Each named move below is a turn or a mirror, shown by a few rows before and after it. Which moves, in which order, take the first row of each later pair to the second? The first pair is answered.
R (before -> after):
[ -0.3  19.5  -0.2  14.3  -3.4  -4.0 -11.3  -5.3 -21.1 -14.0  -2.0  -9.2
  -6.0  12.7  10.8 -15.0   8.6  -2.5   1.8   8.4   7.8   0.6   7.0   5.7] -> [  6.9  11.4   8.8  -7.6 -16.3  -7.3  11.7  16.4 -13.8   0.3  -1.6 -14.4
 -14.9   6.4  16.0  -2.2   0.2   9.5   1.7   1.6  -0.2  -0.2  12.2  11.0]
[ 10.4  18.2   0.5 -13.5 -22.5 -25.1  32.5 -13.3  -0.2   2.3 -12.1  12.6
 -25.0 -10.6  -8.9   3.3  -2.2   7.6 -15.0   3.7 -46.4  18.6  16.8  15.8] -> [  1.2  24.6 -16.1  21.8  -5.0 -12.3  -4.6 -52.2  -6.2 -18.3 -12.1  13.1
  -5.7   4.0 -14.1 -17.6  16.0  -8.6  -8.7  15.7 -28.8  22.5   5.5   8.8]
[ -0.3  10.8  26.7  -4.1  31.0   2.6  21.7 -23.5 -11.9 -11.8 -19.2   8.2
  -5.6 -11.5  -0.3  23.2  26.5  16.0  20.0  -3.0 -22.0  10.9  43.9  -5.0] -> [ -3.1  14.4  23.5   3.5  36.5   3.0  13.4 -31.1 -16.6 -13.1 -22.5   8.0
  -2.6  -9.5   3.7  18.9  31.1  12.0  22.0  -0.4 -18.0  14.2  39.9  -6.5]
W (before -> after):
[  1.0 -25.4 -39.1  -4.6  14.9   4.2  14.8  -9.1  35.7 -17.1 -72.9   2.7
  36.7  -9.4  37.1  -3.3 -34.3  -9.9  41.1   9.3   6.3  19.2  12.3  -6.4] -> [-13.7 -22.2 -44.1  -0.9   9.8  -2.4  17.0   1.0  21.0  -5.5 -59.4  -6.9
  38.3   7.5  39.0 -22.5 -16.1 -20.9  49.3 -23.9  37.4  23.0  -7.9 -11.9]
[  1.4  -3.1 -14.2  27.3  22.0  19.3 -34.8 -44.2   3.7 -22.8  -3.1  17.2
  12.7 -13.6 -13.1   7.4  -0.4  -6.2   2.0  49.5 -23.8  12.2  -9.4  -8.3] -> [  1.3  12.4 -14.7  39.2  28.2   1.9 -32.2 -36.7 -12.2 -41.0 -15.9   0.2
  13.7  19.8   0.2 -16.5  21.0 -18.2  15.1  30.4   0.7  -2.7 -12.0  -1.9]
[-14.4  23.1 -14.8  29.1  57.2 -20.9   0.3 -44.5 -25.3  -7.3 -31.3  -2.8
 -41.2 -17.4  13.3 -15.3  19.2  -8.8  16.3   3.5  -1.9   7.5   8.6 -30.4] -> [-22.4  18.9 -21.8  27.7  52.2 -14.7  -1.5 -47.1 -26.0   9.6 -18.4  -3.2
 -45.5 -22.8   1.2 -11.9  21.4 -12.1  14.8 -10.2   6.3  20.1  -3.8 -38.2]
[ 12.6 -25.9  -0.2 -21.4 -14.6  19.3  13.7  13.0  34.9   4.2  -8.6  16.1
  26.5 -23.7   0.2  14.0 -25.5   7.6  -1.5  11.6 -12.8  11.3   6.0   5.0] -> [ 19.7  -8.8   6.3  -9.7  -1.0   2.2  13.6  19.9  22.3 -25.2 -30.4   0.2
  35.2   8.1  22.0  -6.3  -6.8  -6.0  10.1   0.5   2.7 -12.3  12.4  17.7]
E (before -> after):
[ 20.3 -16.1  19.9 -15.3  -5.9  -0.6  30.2  46.2  16.5 -49.4 -22.8 -10.7
  25.2  33.7  33.3 -22.2 -25.4 -11.8   5.4  11.0  -1.9 -46.5   4.5  53.0] -> [  3.1   2.5  10.0   7.5  11.5 -11.1  19.1  28.4 -10.0 -48.3 -27.2 -21.5
  11.2  53.7  41.9 -43.4   1.4 -24.5  13.3  -7.0  18.7 -51.6  -5.0  39.7]
[-29.8  -2.3 -38.2  26.5  43.5  24.6 -15.0 -40.9  15.1   5.1 -39.1  25.1
   1.2 -21.3   5.5   9.8 -12.2  -4.6  19.1   9.3  10.4  31.1   0.2 -45.7] -> [-22.0 -14.3 -38.0  19.6  29.8  32.6  -8.9 -32.6  27.5   6.1 -31.7  30.6
   9.3 -38.0  -2.9  21.9 -30.7  -0.9  15.0  13.6  -1.0  36.2  -1.0 -43.4]
[ -6.7 -16.9   9.9  10.1 -26.0  11.0  -2.8   8.8  -2.4  13.2  29.1  29.2
 -14.3  -4.6 -19.3   8.6 -18.7  26.6 -17.9  23.2 -21.4   7.2 -31.9   7.4] -> [  4.8 -13.1  22.0   6.5 -24.8   3.2  10.0  18.3  -1.4   0.3  16.5  27.2
 -14.9   8.2 -11.7   9.1 -24.0  32.5 -17.3  28.9 -36.9  -6.2 -20.2  18.2]

Between the rows of a pair lie 2 to 4 moves.
[ 19.6  -8.9  39.5 -34.2  19.9 -27.5  76.0   7.5  -0.1  14.5 -17.7  20.0
 -32.7 -18.5 -18.3  33.2  -5.5  32.0 -23.1  -0.5 -56.8 -40.8  46.9  20.0] -> [-35.5  11.7 -10.6  34.9  47.0 -17.6   9.1 -59.5 -44.9  29.2  21.3   9.6
 -24.0  18.5 -34.0 -22.7  61.8 -15.6 -12.5 -36.0  26.6 -15.8 -19.4 -29.0]
E, R, W
[-21.7  -5.5 -26.6  25.9  20.6  19.2  -8.8 -24.9  -3.6   6.0 -29.9   3.0
  -8.8 -36.2  11.6  10.0   8.1 -16.6   8.4  16.3  -9.3  19.2  17.6 -27.9] -> [-25.9 -14.5 -28.6  18.1   4.8  27.0  -8.7 -15.4   5.0  14.8 -14.2   8.6
  -0.5 -47.7  -0.5  14.7  -0.9 -14.6   3.0  12.0  -7.3  30.7   4.0 -24.9]
W, W, W, E
[-29.7   6.0 -35.8  28.9  25.0  13.0 -26.1 -35.5  12.3  38.8  17.7   5.9
   2.2  -1.3 -34.1  -4.7  32.7 -12.6 -13.9   6.5  21.6  28.2 -35.3 -35.8] -> [-19.3   8.8 -33.8  33.8  34.2   9.4 -44.0 -42.7  14.0  13.4   5.9   4.1
  17.8  10.5 -28.4  -9.2  31.9 -12.5 -10.3  27.8  14.0  18.3 -32.1 -25.7]
R, E, R
[ -9.9  -7.5  20.1  -5.9 -12.3   1.4   7.4   6.2  12.5  -2.5  26.5  35.1
 -10.9 -44.6 -27.5  28.5 -17.2  -4.5 -47.1  12.6 -56.3  26.0   1.1 -50.7] -> [-29.8   7.1  -7.4  33.8  -2.2   1.8 -26.5 -24.0  -8.8 -10.8  35.9  27.9
   4.1 -14.2 -27.3  -9.8  17.8 -31.4 -39.1  -8.7  -9.9  30.4 -28.9 -61.6]
R, W, W, W
[ 14.8  23.5  21.4 -23.2  36.0  -6.8  16.6   8.9   5.7 -28.3   0.1  26.1
 -22.3   0.6   8.3  52.2 -19.7  10.8 -25.8  26.2 -47.7  -5.9  29.2   6.5] -> [  4.0  23.6  22.2 -35.7  13.3 -23.8  43.7  41.8  -6.9   7.9  18.8  13.8
 -41.6  13.3  10.4  42.1  -8.1   9.7 -17.0 -26.3 -13.9  -5.4  16.7  -0.3]
R, E, W, R
[ -6.0  13.9  10.3 -13.2 -15.8 -20.6  18.4  17.8 -15.7  26.3  10.0  -9.2
 -31.9  20.0   4.5  -3.8  16.8  -1.0   5.3 -35.3  18.6  -5.8  -4.1   1.8] -> [ -1.8  28.6   9.8   7.3  16.5 -23.8   7.9 -14.4 -17.5   8.0 -19.8  -8.6
 -46.2  19.0  20.4   0.7  22.8  -1.2   8.0  -3.2  -3.7 -16.5  19.1  -3.0]
W, W, E, E
[-21.8   0.0 -41.1  17.3  15.9   9.7  -5.4 -31.0  -5.6  11.6 -14.4   3.0
   1.4 -11.5   8.9  -0.8   5.6  -9.9  27.6 -24.6  20.5  20.1 -11.7 -35.0] -> [  3.2   4.0  -7.4 -15.3  15.4  -9.3  29.7  -1.9   3.3   9.2 -45.6  -3.2
 -19.7 -16.9  30.0  20.7 -12.0  10.5  26.6  -8.4 -20.0  -4.0  27.7  -9.9]
R, W, E
[  5.8  -7.5  13.8 -25.5   5.7 -17.7  33.5  16.6  22.3  16.2 -13.8  -2.6
 -11.7 -15.8  -0.3  18.1  -9.6  17.2  -0.7  -8.0 -11.2  -6.6  20.6   0.6] -> [-22.8  -5.8 -16.7   9.7  14.2  -2.4  -5.1 -19.1   8.0  21.3  16.8  -1.1
   1.3  -7.8 -15.3  -5.5  16.9  -1.6   5.4 -23.2  30.6  13.7 -18.6 -24.2]
W, R, W
[ 17.6   2.3   1.5   8.7  17.0  13.5 -11.7 -13.5  27.7 -29.5 -26.0   5.7
   9.6   8.3   6.8   4.4  -8.4   1.6  -3.8  29.3 -19.7  -3.9  14.9  -2.1] -> [  0.8   9.8 -12.5  24.7  24.5  15.3 -22.6 -33.4  13.3 -18.8 -18.3   2.6
  -1.2  12.2   6.0  -4.3   9.9  -9.2  -2.7  13.1   4.7   3.8   0.6 -23.8]
E, E, E
[  0.6  15.0   1.9  -6.5   6.2  -3.4  -7.7  -6.9 -21.0 -14.4   6.1  -4.5
  -7.1  19.4 -16.1 -15.7  14.2 -21.3  -4.7   2.5  20.8  -6.6 -11.8 -17.8] -> [ 10.5   0.1  11.5 -23.3 -11.7  10.2   8.3   6.1  -9.9   3.1  14.0   9.5
 -14.4 -11.3 -27.9  11.1  -8.3  -5.6 -13.6  11.5  -3.6   2.7  -7.7 -13.4]
W, R, E
[-19.0  14.8  29.8 -23.4  -0.6 -42.3  42.7   4.5 -22.7  16.5 -29.0 -15.2
 -28.3   7.4   5.6  -5.2  13.1 -13.3  10.0 -26.7  32.5 -14.7  17.8  -9.9] -> [-23.6  17.8  11.2  22.9  37.1 -16.4  -4.7 -56.5 -16.2 -10.5 -36.6   2.0
 -13.7  -3.2   0.6  -9.3  17.4 -20.0   8.9  25.5  19.0  -6.9  19.7 -22.8]
W, W, E, R
[  6.6  52.3  -9.2  15.0  30.5 -36.7  -2.7  -1.6  -7.7 -24.1  16.3  17.9
  10.8  18.0 -12.8   8.8  -2.4 -19.2  13.2  59.2 -48.7 -18.0  27.4  27.9] -> [ -4.5  60.2  -6.2  -4.1  10.4 -58.8  29.8  35.8 -28.6  16.4  26.2  -5.1
 -17.6  36.8  -8.8   2.1  12.6 -24.0  20.1  -3.5 -11.0 -18.9  15.9  27.8]
E, R, W
[ 22.1  10.7  -4.0 -11.6 -11.9 -21.5  -2.3  38.2  22.6 -35.4   4.4   1.7
  34.0 -13.1  19.0 -10.3  -9.8   1.4  -6.8  15.2 -15.8  -0.3  36.8  39.8] -> [  9.1  -4.5 -18.5 -15.7 -28.1   4.4 -16.8  32.1  29.0  -7.2  37.8  11.7
  36.5 -35.3  -6.9   3.1 -17.7   4.0 -17.0  11.9  -9.3  29.6  17.8  24.8]
R, W, W, E
[-30.2  -4.5 -10.0  16.1  -4.7  11.9 -13.8 -30.7 -11.0  20.3  31.3  -2.0
  17.6 -16.4 -48.0  -4.4  14.3  19.4   3.2 -13.4 -24.9  19.2 -17.8 -37.8] -> [-21.8  -1.5  -9.6  24.7   6.0  13.1 -24.9 -39.6  -5.2  -7.7  23.6  -2.4
  37.6  -5.6 -44.9 -15.2  16.7  19.3   4.5   5.2 -31.9  12.5 -16.8 -24.8]
R, E, R
[-33.8  14.8  20.3  34.5   9.1  12.4 -35.5 -13.8 -15.7 -11.9  24.7  -0.9
 -10.7  21.3  10.5   8.2  11.8 -33.0 -18.6  -7.1  44.1  14.3 -21.7   0.7] -> [-19.4  20.1  51.9  -4.1  -3.8 -14.9  18.7  34.6 -13.7   0.0   8.1  -9.6
 -40.0  19.9  25.0  29.3   0.5 -12.6 -19.0 -23.4  20.5  -4.4   8.4  20.4]
R, W, E, W
